In the data rows, 128 means zero.
Here are some points, one per row:
[114 109 142 124 110 107 112 114 119 216 106 114 105 138 105 100 104  88
 122  92 121 116 141 119 130 113 117 132  90 196  92 134 156 255 118 121
 112 113 114 203 205 138 137 114  91  94 101 208]
[106 106  96 105 101  99 112 103  87 119  95 113  95 255 110  90 114 109
 110 104 105 102 214 109 106 105  99 125  94  99 110 120 115 117 220 107
 100 103  91 100 110 119 103 101  95 123 109 111]
[129 136 119 134 184 139 116 127 140 139 148 126 146 123 123 140 125 132
 131 117 126 125 136 138 127 128 151 137 119 133 131 142 115 153 137 133
 138 126 133 160 144 123 191 255 139 144 129 152]
[173 194 134 144 125 115 112 134 130 121 124 121 107 129 109 115 117 132
 255 127 128 130 126 124 127 128 141 123 125 118 128 120 117 121 124 148
 255 117 122 106 118 128 112 129 189 127 116 110]
[122 132 119 111 116 105 130 124 113 103 103 230 120 144 129 106 169 129
 118 126 135 147 136 130 113 120 112 196 119 120 112 203 158 111 130 113
 105 138 131 122 116 201 117 114 107 255 224 119]
[255 179 115 131 131 113 100 107 129 125 117 122 131 149 112 119 112  96
 173 118 119 112 117 118 132 114 128 110 124 118 121 132 119 134 130 192
 182 106 116 125 117 113 127 140 165 108 117 131]
[163 255 119 131 126 121 123 125 126 105 120 137 125 126 127 124 121 130
 187 102 137 129 114 133 132 121 117 122 118 121 123 108 127 124 113 136
 187 141 127 105 122 109 122 125 255 113 134 126]
[122 112 123 123 138 247 144 125 207 111 200 120 128 119 126 110 106 136
 112 154 114 126 126 133 125 169 210 112 178 125  97 111 108 112 106 133
 123 123 112 119 106 114 127 124 119 117 115 108]
[113 103 109  97  95 108  93 110  96 119 111 116 102 210  97 102 103 108
 105  92  93 114 255 109 103 114 110 119 115 121  95  98 117 117 255 104
 106  93 106 116 120 113  98 108 113 103 110 116]
[ 95 122 122 126 115 117 106 174 126 116 107 100 127 109 106 255 125 101
 121 123 160 122 120 117 113 111 102 111 123 120 185  98 110 102 120 119
 116 179 250 118 106 112 120 118 112 118 119 100]
[234 164 124 134 128 119 113 122 143 119 132  93 121 118 118 119 114 132
 203 125 114 113 138 123 127 111 148 117 108 129 118 100 117 127 128 255
 190 114 114 134 120  97 125 114 146 112 116 108]
[112 130  99 113 108 109 117 114 104 111  94 103 118 131  93 127 117  94
 128 127 130  87 125 125 129 131 103 109 116 110 121 115 118  88 134 109
 124 113 132 116 109 113 102  92 115 103 105 108]
[111 141 116 134  96 109  94 216 108 120 104  96  98 103 117 145 116  95
 118  86 211  91 100 108 126  93 104 117 116 110 201 118 116 106 111  91
 114 211 154  91 122  88 122 109 120 114 110 117]
[103 116 124 117 113 142 238 111 109  93 171 124 124 105 251 118 203 221
 117 244 104 236 122 247 108 248 106 117 225  93 131 120 112 112 119 102
 113 122 126 101 127 118  94  97  99 134 142 105]
[111 106 112 112 118  88  98 109 104 255 103  88 103 117  97  91 100  98
  91  84 109 102 117 103 108 101 106 116  98 172 112 115 103 174 120 102
  86 104 110 255 175 117 123 108  96 104 102 255]
[118 155 117 126 168 141 132 151 133 123 112 129 255 118 136 110 129 133
 125 115 127 139 112 114 134 131 130 127 127 134 126 111 133 112 118 114
 127 139 116 135 123 127 182 154 159 126 138 125]
[126 119 128 121 138 108 102  99 118 218 103 120 111 118 117 111 115 118
 101 113 104  90 128  97 122  90  88 160 109 153 122 156 178 255 144 120
 114 113  99 220 135 158 118 134 100 125  97 224]
[149 128 135 133 255 142 112 133 133 156 144 121 207 127 117 130 120 121
 135 135 136 136 135 140 139 126 149 137 132 154 123 141 141 140 133 147
 115 129 135 139 148 140 255 181 130 142 138 160]
[128 127 123 118 130 139 126 111 255 116 146 115 126 122 123 121 109 112
 133 127 118 109 113 111 133 133 255  98 131 124 116 108 107 101 112 136
 139 122 111 126 134 104 126 136 118 106 120 127]
[103 110 123 122 115 118 162 127 104 113 143 201 124 129 223 122 255 213
 117 158 132 217 130 224 121 142 108 139 162 115 123 142 139 111 114 118
 119 129 130 108 102 143 112 118 124 187 188 121]
[106 107 117 124  92 106  97 255  88 105 108 114 112 108 110 153 103 114
 113 110 255 113 110 109 123 117 104 110 104 103 255 100 109  94  95 101
 111 255 170 113 104 118  87 100 121 110 115 117]
[108 105 115 115  97 117 103 132 108 121 111 211 120 142 116 121 160 138
 114 103 133 132 120 115 128 125 101 236 123 113 136 255 160 122 131 100
 115 108 128 123 101 246 121 123 132 255 196 125]
[125 113 186 171  92  97  87  85 103  95 104 100  70 110 102  78  85  93
 116  84 104 110 100  80 144  88  97  98 112 111 103  95  81  95  77 125
 106 101  82 122 114 104  93 123 109 105  95 114]
[103 120 104 117  94 134 179 108 118 110 143 184 117 121 255 119 191 255
 104 174 124 255 116 255 109 153 105 103 160 119 116 117 128 112 120 117
 120 119 122 111 100 124 113 110 123 125 166  98]
[110 116 125 119 102 194 225 119 127 118 255 126 131 107 145 120 117 129
 111 232 117 138 121 142 102 247 136 110 222 115 106 112 108 113 125 129
 113 113 118 102 101 100 127 130 116 110 121 102]
[113 125 127 142 109 100 120 118 116 111 117 120 119 122 115 134 117 116
 142 132 126 107 142 106 147 108 107 111 122 115 142 120 114 109 118 118
 132 142 129 115  92  90 104 108 137  99  87  90]
[ 99  99 108  99 109  90 113 196 104 102 110 117 116 113 119 230 119 112
 108 111 199 109 101 109 115  95 100 107 107 111 186 112  93 103 111 106
 101 189 255 109 111 104 109 104 106 117 100  95]
[177 131 108 108 118 115 117 102 125 124 118 110 108 119 109 103 104 108
 130 109 104 115 116 113 114 103 125 101 102 109 103  87 102 118 129 255
 126 103  98 117 113 105 113 119 135 102 101 121]
[123 104 127 121 124 167 155 127 212 111 170 122 127 105 120 130 128 100
 132 159  99 123 102 122 133 145 229 117 143 107 124 110 107 101 132 122
 126 102 112  96 129 113 125 134 111 120 107 116]
[133 147 121 125 212 142 131 140 137 124 125 141 255 109 132 142 116 143
 125 116 126 130 121 141 106 111 136 131 136 114 146 120 132 121 110 128
 122 137 141 143 139 134 220 151 128 114 121 133]
[207 228 134 151 116 128 128 124 126 122 122 117 120 132 132 123 141 113
 209 122 146 104 124 107 159 117 132 123 120 110 139 129 120 104 151 142
 226 125 128 130 112 132 135 112 212 120 134 115]
[ 79  92 116  96 112  97  78 104 109 161  97  86 101  94 102  95  96  91
  94  98 101  85 112  87  99  82 110 100 100 255 111  88 112 125 120 101
  93 106 102 163 255  86 111 108 100  96  93 169]
[119 110 208 255 112 114 122 138 117 118 115 116 107 120 104 115 116 115
 125 109 132 113 112 104 255 123 101 100 108 129 133 117 123 116 115 115
 139 130 121 108 131 117 109 102 123 102 112 118]
[119 104 115 108 114 104 102 125 106 131 112 146 106 120 120 110 137 120
 117 113 122 117 126 125 104 114 104 255 113 115 125 255 180 136 125  95
 113 129 121 124 120 255 119 122 115 181 135 122]
[143 126 150 124 171 135 146 128 143 121 114 134 132 145 113 128 117 119
 113 111 132 138 146 114 132 144 133 118 115 153 106 135 133 109 157 140
 140 130 122 131 142 130 159 143 130 110 126 124]
[114 108 255 224 100 110 116 114 110 118 112 103 101 101  99 109  99 117
 107 118  99  93 114 115 230 107 117 109 119 124 113 101  98 115 115 121
 123 111 111 107 131 106 101  91 109 113 105 116]
[118 129 117 133 122  94 108 123  88 159 106 110 127 133 100 115 125 106
 110 110 103 126 119 105 129 115 119 194 113 131 122 189 245 255 132 125
 130 120 103 168 141 171 109 127 124 146 133 156]
[ 96 118 109 101 110 255 161 101 158 113 201 113 130 119 142 116 107 151
 115 168 102 142 119 137 111 170 131 108 145 119 118  94 115 104 106 111
 110 113 112 112 119  94 109 132 120 102 119 117]
[144 130 129 134 155 119 136 134 137 112 115 142 132 153 130 126 130 140
 135 140 121 123 153 102 119 134 137 113 110 127 122 141 138 136 156 114
 100 120 126 130 147 142 158 199 112 120 132 137]
[145 133 111 130 241 140 126 109 130 144 112 121 169 118 134 121 128 115
 108 135 126 139 116 110 117 125 128 137 106 145 131 117 142 138 125 118
 134 127 128 141 143 120 231 175 144 116 135 140]
[107 109 122 115 109 154 255 128 119 108 220 115 111 122 156 118 153 187
 117 255 123 170 117 171 129 255 118 101 255 116 109 113 106 108 120 120
 102 119 104  99 100 105 112 113 117 117 114  99]
[102 107 126 111 126  97 107 123 106 133 109 151 126 134 129 111 138 126
 119 107 109 119 132 133 124  93 104 203 110 129 124 192 255 181 117 113
 113 121 107 139 133 202 122 107 128 158 143 138]
[100 100 108  90 121 111 114 127 115  94 102 109 113 109 107 186 113 113
  89 126 126 111 100 110 107 114 119  94  98 104 103  82  82  81 104  88
 120 113 137 105 104 109 108 124 100  86  98 103]
[ 98  79  88  89 119 101 117 102  87  95  93  87 115  84  95 211  95  96
 108 110 125  88 100 106 108 113 118  95 106 101 108 103  79  97  80 104
  91 121 156  80 107  96 110 101 103 109 112 110]
[107 129 114 112 122 130 124 128 109 117 107 255 119 127 188 118 188 190
 114 111 119 188 120 191 101 110 101 145 128 113 125 140 130 117 126 108
 100 119 110 111 113 137  99 116 130 210 255  95]
[118 111 140 128 123 154 123 109 234 145 131  93 131 122 124 102 108 130
 140 121 118 104 128 107 110 121 215  81 118 136 118 108 101 126 124 131
 142 111 111 115 131 109 125 150 136 108 123 112]
There is one direction along which these points spread out most. Take the direction at right angles to it along which they spread out most. Go by this last direction. How far along it is each point below, from 0 to 99? The average is 50, and the first point in the table lies past the average. One standard deviation of the points above along it is 16.
[114 109 142 124 110 107 112 114 119 216 106 114 105 138 105 100 104  88
 122  92 121 116 141 119 130 113 117 132  90 196  92 134 156 255 118 121
 112 113 114 203 205 138 137 114  91  94 101 208] 64
[114 108 255 224 100 110 116 114 110 118 112 103 101 101  99 109  99 117
 107 118  99  93 114 115 230 107 117 109 119 124 113 101  98 115 115 121
 123 111 111 107 131 106 101  91 109 113 105 116] 38
[128 127 123 118 130 139 126 111 255 116 146 115 126 122 123 121 109 112
 133 127 118 109 113 111 133 133 255  98 131 124 116 108 107 101 112 136
 139 122 111 126 134 104 126 136 118 106 120 127] 33
[118 111 140 128 123 154 123 109 234 145 131  93 131 122 124 102 108 130
 140 121 118 104 128 107 110 121 215  81 118 136 118 108 101 126 124 131
 142 111 111 115 131 109 125 150 136 108 123 112] 35
[ 96 118 109 101 110 255 161 101 158 113 201 113 130 119 142 116 107 151
 115 168 102 142 119 137 111 170 131 108 145 119 118  94 115 104 106 111
 110 113 112 112 119  94 109 132 120 102 119 117] 35
[107 129 114 112 122 130 124 128 109 117 107 255 119 127 188 118 188 190
 114 111 119 188 120 191 101 110 101 145 128 113 125 140 130 117 126 108
 100 119 110 111 113 137  99 116 130 210 255  95] 76
[ 98  79  88  89 119 101 117 102  87  95  93  87 115  84  95 211  95  96
 108 110 125  88 100 106 108 113 118  95 106 101 108 103  79  97  80 104
  91 121 156  80 107  96 110 101 103 109 112 110] 36
[123 104 127 121 124 167 155 127 212 111 170 122 127 105 120 130 128 100
 132 159  99 123 102 122 133 145 229 117 143 107 124 110 107 101 132 122
 126 102 112  96 129 113 125 134 111 120 107 116] 34
[100 100 108  90 121 111 114 127 115  94 102 109 113 109 107 186 113 113
  89 126 126 111 100 110 107 114 119  94  98 104 103  82  82  81 104  88
 120 113 137 105 104 109 108 124 100  86  98 103] 35
[110 116 125 119 102 194 225 119 127 118 255 126 131 107 145 120 117 129
 111 232 117 138 121 142 102 247 136 110 222 115 106 112 108 113 125 129
 113 113 118 102 101 100 127 130 116 110 121 102] 34
[125 113 186 171  92  97  87  85 103  95 104 100  70 110 102  78  85  93
 116  84 104 110 100  80 144  88  97  98 112 111 103  95  81  95  77 125
 106 101  82 122 114 104  93 123 109 105  95 114] 38
